(in the rows, 128 means zero)
Where one turn sends some rows of the set: a few examples, then the rows asked:
z_522: [124 127 151 170 129 127 143 154 115 152 116 153 108 129 144 108 156 124
 142 107 137 115 126 117 126  94 113 127 135 154]
z_706: [157  91 108 118 127 151 152 135 128 137 132 144 120 145  88 184  86 115
 128 150 118 146 156 136 124 115  92 134 139 133]
z_151: [131 122 136 173 124 132 141 154 111 146 113 148 109 115 155 115 160 122
 127 116 135 117 126 123 119  90 102 126 130 151]
z_936: [101 144 117 117 157 155 124 158 132 149 134 133 115 155  71 130  98 125
  93 142 150 115 127  88 109 119  99 135 111 126]
z_980: [131 129 106 124 131 153 148 106 106 141 107 137 161 134  83 128 107 157
 111 144 135  82 184 145  90 144 110 149 153 140]
z_959: [144 114 129 168 143 155 125 137 100 155 102 136 108 137 156 130 173 129
 133 109 153 122 142 126 125 111 112 123 148 158]
z_96: [145 126 131 185 122 135 129 149  99 146 111 152 112 124 147 117 146 127
 136 105 143 131 129 129 135  84 124 126 128 140]
z_598: [142 112 143 163 133 151 129 137 106 162 107 148 108 130 159 127 163 139
 133 107 150 125 149 132 122 111 112 128 165 160]
z_832: [153 120 127 176 130 151 130 147 106 152  96 139 101 142 145 139 154 125
 140 105 152 133 135 123 141  92 120 115 136 147]
z_9: [139 104  97 126 132 170 156 123 121 139 102 128 129 142  62 179  95 123
 128 151 125 106 177 140 111 111  97 134 154 134]
z_863: [131 109  81 104 134 147 134 142 126 149 107 135 161 130 108 106  93 172
  98 131 119 106 173 132 126 144 108 139 120 152]
z_874: [126 144 111 113 139 139 105 142 117 154 111 132 114 137  63 102  91 128
  81 142 160 133 110 158 102 115 103 121 152 127]
z_202: [139 105 135 171 133 154 133 147 113 159  99 147 100 141 148 142 148 130
 144 106 145 136 144 119 138  87 116 120 154 153]
z_910: [ 74 113 105 123 148 126 154 128 143 101 122 139 134 171  97 110 119 123
 109 129 142 118 150 103 104 118 113 135 114 137]
z_509: [113 136 102 123 120 126 153 118 124 122  89 128 136 140  53 106 104 123
 113 139 142  94 145 173  94 112 111 123 151 134]
z_865: [163 117 112 116 140 139 141 114 102 156 123 148 164 154 108 127 104 165
 121 145 127 110 167 137 109 160 114 149 138 150]
z_352: [137 121 148 158 124 131 138 145 116 158 104 146 102 123 146 112 163 122
 134 111 143 120 125 145 118 103 104 118 160 162]
z_819: [146  84  80 104 143 153 133 152 126 154 119 126 132 124  76 145  89 123
 122 143 100 124 152 148 140 123  88 132 132 153]
z_784: [136 113 130 165 135 139 130 142 105 152 103 137 105 118 153 115 174 117
 127 117 143 120 125 143 114  99  98 122 153 160]
z_562: [122 139 114 113 148 163 110 139 111 164 127 143 140 135 103 120  95 168
  72 144 154 115 152 111  93 140 100 148 140 131]
z_875: [123  92  92 120 160 155 103 130 105 128 163 136 133 121  72 123 103 111
 121 118 124 134 160 148 140 145 119 150 126 133]
z_233: [130 117  95 109 138 111 143 119 128 137  79 128 140 170  79  92 110 132
 117 141 139 120 125 170 107 122 111 113 150 155]
z_663: [117 122 100 137 172 162  83 131  85 160 140 143 134 137  67 113  87 135
  99 136 147 137 134 127 115 112 117 149 145 123]
z_836: [116 117  83 103 123 130 121 136 138 120  96 125 132 139  81  86  95 141
  92 113 149 132 147 172 130 129 123 115 133 137]
z_162: [128 113  96 112 150 169 117 154 126 168 104 128 112 144  75 154  82 133
  90 157 140 135 132 121 110  98  81 125 151 134]
z_61: [ 97 114  98 103 138 149 134 147 152 105 139 124 114 147  80 125 110 111
 104 110 145 126 157 122 134 142 114 127 105 131]
z_106: [ 86 135 109 138 135 144 159 125 129 105 123 137 134 150  60 131 104 116
 122 130 140  91 166 113 106 113 121 141 114 121]
z_685: [106  90 103 144 145 136 115 110 100 104 154 155 133 134  84 125  96 110
 116 124 139 159 154 150 117 106 127 151 145 117]
z_557: [115 110  98 153 145 157 124 104  91 118 132 143 138 135  48 139  92 115
 132 127 138 120 172 150 118 105 132 151 148 115]
z_248: [130 115 138 182 134 137 126 146 102 154 111 155 109 133 137 114 142 126
 148 100 141 135 130 126 140  79 128 127 143 148]

z_352 goes to z_202
z_865 goes to z_685
z_151 goes to z_959
Now these:
z_819 goes to z_61
z_936 goes to z_562
z_9 goes to z_106

